Rotation paths and how fast each direction turns (degrees a step):
Each turn is a multiple of 5 degrees from 10 to 175, or 0.
Each row of a path follows its step; steps can be skipped.
path 1
step 0: [  4.4  -0.4  -9.1  22.2 -10.1  17.6   1.6   2.3   0.0   7.7 -11.9  -3.6
  26.2   3.9  12.6   5.5   2.6 -17.5  -8.3  -3.5   4.5 -12.4  -2.8   5.6
   5.3  -0.4 -36.4  -2.1 -23.9  -0.6   7.7  -3.1 -15.6  24.8 -10.1  15.3
  -8.4  -0.2  28.1  -5.7  13.7 -19.0  -5.8 -16.5 -14.5 -11.0  22.1 -17.8]
step 1: [-17.9 -17.0   2.2  20.7   4.8  -3.3 -15.4   2.7 -11.5   8.0  -8.0  -0.3
 -22.4 -14.7   5.6   6.4  -2.2 -24.9 -19.5   9.4  22.8   0.8  -5.8  10.4
 -23.0  11.5 -32.6 -12.0  10.9   0.5  26.0  18.4  12.5  -1.3   2.5  19.6
  -7.1  -1.2  -4.2   4.1   2.0   3.7 -13.1  -8.5 -11.9  13.6  19.1   7.2]
step 2: [-24.3 -12.1 -17.5   3.6  28.5  26.2  -3.2   6.5 -16.8  -3.5 -11.7  -6.2
   1.4 -20.3   2.3   3.6  -4.1  -7.8 -21.3  -7.8  -3.5 -19.0 -37.5  12.4
 -17.5 -17.9  14.7  -6.8  -9.6 -11.0   5.9   0.1 -15.6  -8.7   2.2   0.4
 -18.2  14.8  11.5 -10.2   4.7  10.7 -10.3  -6.0   4.6 -11.4   6.2   1.0]
step 3: [-13.2  -4.0  -7.4  -6.1   9.2  -4.6   8.8  -4.4   9.6 -35.4  17.0  -7.5
  -0.2 -26.3  -6.8   8.4  18.5 -19.6  -7.7   9.9 -14.5  18.6 -17.5  24.3
 -23.6  23.0  -3.4  11.1 -10.8  -7.3 -20.7   3.9   8.0  -2.3 -14.6  13.7
  -7.0  13.9 -14.9 -14.0  -3.8   8.9 -14.7  -1.3  -9.1   5.5  -6.0  -3.4]
step 4: [ -0.8   5.7 -14.9  -0.2  11.4  18.6   6.0 -11.2   5.9 -14.7  -8.6  10.5
   8.7 -28.9  22.0  20.0   2.0  -2.9  11.0   0.0 -15.7  -9.6  -5.0  14.4
   3.3  11.9   2.8   5.8  -1.6  -5.0  -5.1   8.9  21.1  32.0 -10.4 -17.8
  -5.1  -2.6   1.9 -18.9   4.3   5.9  20.9  23.2  -5.8 -26.0  22.7  10.1]
step 5: [ 16.7  24.4 -17.6 -10.7 -14.6 -12.7   7.9   1.4   6.7   0.2  -9.4 -11.2
 -25.2 -27.0  -4.2  -3.9  -6.2  -6.2   3.6 -18.2   2.6   0.1 -20.1   0.4
  -4.4  23.2 -13.8  -4.4   2.6   6.3 -26.4  30.2   5.5   7.9   7.5   1.2
   8.7   3.1  18.6  -5.4   1.2  -7.3   2.4   8.0 -16.6  12.6  16.8  25.6]
step 6: [ 20.5  14.6 -17.2   7.9   1.8   5.9  10.3  11.9  -3.3  -6.8 -13.9 -12.5
  18.5   8.3  35.9 -14.8  -6.2 -18.2   3.9 -18.1   3.3   8.3 -11.7  -7.2
   1.9   3.0  -4.2  -8.1 -12.8 -18.8  10.6   8.5 -12.4  22.4   1.4 -13.8
  -6.6   0.2   8.0 -17.0  -8.0 -24.4 -17.2 -24.2  -6.6  -6.5  16.4  13.1]
step 7: [ 10.3 -21.9 -13.4 -10.4  -8.8 -16.4  -2.2  12.6  -6.9  -7.3  -5.8  12.8
   0.6  10.4   0.2  -3.6  11.6 -22.8 -26.4  -5.2  11.6  23.1 -15.3   8.5
  -0.5   4.8 -10.8  -6.9  18.7 -12.6  21.2   4.7  14.3  11.1   2.5  11.5
 -22.6  -3.2  -4.7  13.6  -7.2   3.2  -6.9  -5.2 -28.1  17.4  12.2  29.6]
step 8: [  8.1 -11.1   0.6  -8.7   4.9  20.1  -6.8  -8.6 -10.5 -12.4 -22.1   9.8
   2.2  -5.1  -1.9  16.7  11.1   1.8 -20.8 -23.9   7.1  -6.6 -20.9  21.8
   4.6 -11.5  14.0 -17.1  -2.6 -12.0  21.8 -17.1 -22.2  -3.1  17.8  -7.7
 -10.9  14.7  -9.8 -15.3  -5.8  -8.9 -19.0  26.4  -7.0  -3.8  13.6   7.2]
step 9: [ 18.0 -14.4  -8.4   7.1 -19.8  -4.8   3.8 -27.0   5.9 -32.2   1.8  -5.2
   7.5 -14.6 -24.0  -4.4   6.2   5.1 -21.1  -7.7  -0.5  -5.7   3.5  16.6
 -11.9  27.7  -4.3   3.1 -19.6 -14.5  -7.5  -2.3 -10.5  -6.0   1.2  11.1
  -7.6   8.3  -1.8  -5.7 -18.1  30.4 -13.5   3.1 -18.1  11.7   7.0 -10.1]
step 10: [ -5.8   5.5  -8.2   4.6  -3.8  29.1   2.4  -0.4   2.9  -5.3 -16.4  13.1
  -1.9  -4.1  -3.6  -3.3   2.3 -10.7  13.8 -11.2   3.1 -15.1  24.5  23.3
 -11.2  30.6   7.1   4.2 -33.0 -14.5  22.9  -3.2  11.5  28.8 -11.4  -3.8
  -6.8  -6.1  11.0 -10.7   3.8   4.5   4.7  18.4   3.4  -1.9  21.6 -11.8]
Directions:
[-5.2 -0.7  2.5  3.6  1.9 -0.3 -3.0 -4.4  1.5  2.0  4.0  0.3  3.1 -7.1
 -2.1  1.6 -5.2 -0.8  6.7  1.7  0.7 -4.8 -5.7 -1.7  4.1 -6.2 -7.6  1.5
 -2.7  2.7  2.0 -1.0  6.7 -5.5 -6.8  6.0  0.4 -0.4  0.1  1.5 11.5 -2.5
 -6.0 -5.0 -0.8 -4.0 -3.5  1.1]  20
[ 2.2 -8.5 -0.5  4.3 -3.5 -6.2  1.3  7.9 -5.2  9.1  1.4 -7.3  6.8  0.4
  2.2  1.1  0.2 -3.7 -3.6  0.3 -1.0 -1.6  0.1  0.9  6.2  6.0 -2.5 -0.3
 -1.3  2.9  5.0  1.3 -5.6 -1.8  3.6 -3.1  0.1  8.3 -5.5 -0.5  7.5 -0.7
  1.7  3.0  0.0  0.4 -1.5  4.5]  55
[ 4.3  6.3  3.9  7.5 -1.9 -1.3  5.0  4.9 -7.0 -0.1  3.4 12.0  2.8 -6.8
 -3.0 -1.0 -4.7  7.9 -5.2 -1.6 -3.8 -0.3 -1.8 -2.1  0.0  3.8 -4.5  3.3
 -2.9 -1.2 -3.6 -3.3  4.9  0.7  3.3  2.7 -2.9  1.3 -3.4 -3.5 -2.2 -4.2
  2.7  5.4  1.3 -0.6  0.8 -4.4]  70
[-1.8 -2.0  3.7  5.4 -2.8 -2.1 -2.9 -2.9 -8.0 -6.1  0.6 -5.9 -7.9 -2.9
 -4.0  1.9  4.2 -3.3 -1.8 -0.6 -0.4  6.8 -7.1 -8.7  5.2  0.5  3.3  3.3
  3.5 -1.6  9.4 -4.4 -1.2 -1.0 -3.2 -2.0 -5.7  1.0  5.9 -1.1 -2.4 -1.4
  3.3  0.0  1.2 -2.3 -0.4 -5.6]  60
[ 0.1 -2.8 -3.9  1.9 -9.1  1.4  1.3 -5.0  5.7  1.6 -0.3  6.5 -0.7 -3.2
 -2.2  5.0  8.8 -5.3  4.4 -0.1 -8.8 -5.0 -1.3  2.9  3.0  1.7  1.4 -0.7
 -1.6 -2.9 -3.6  1.5  2.0 -8.8  0.2 -9.4 -2.9 -0.7 -3.3 -0.9 -3.3  3.5
 -2.0  4.0  1.9 -2.0 -6.2 -3.6]  65
[-8.4  6.0 -5.0  5.1  6.8 -0.5 -0.8 -0.1 -7.4  1.0 -1.2 -3.9 -1.2 -0.2
  6.7  4.0  1.9 -3.3 -1.8  7.5 -1.0 -2.9 -5.0  5.4 -5.8  1.6 -1.1  5.9
  3.7  0.9 -7.9  4.0  0.1 -0.5 -1.8 -1.7  2.4 -0.5 -0.2 -1.3  3.4  0.7
  8.0 -0.4  3.7  4.6 -4.0 -6.4]  35
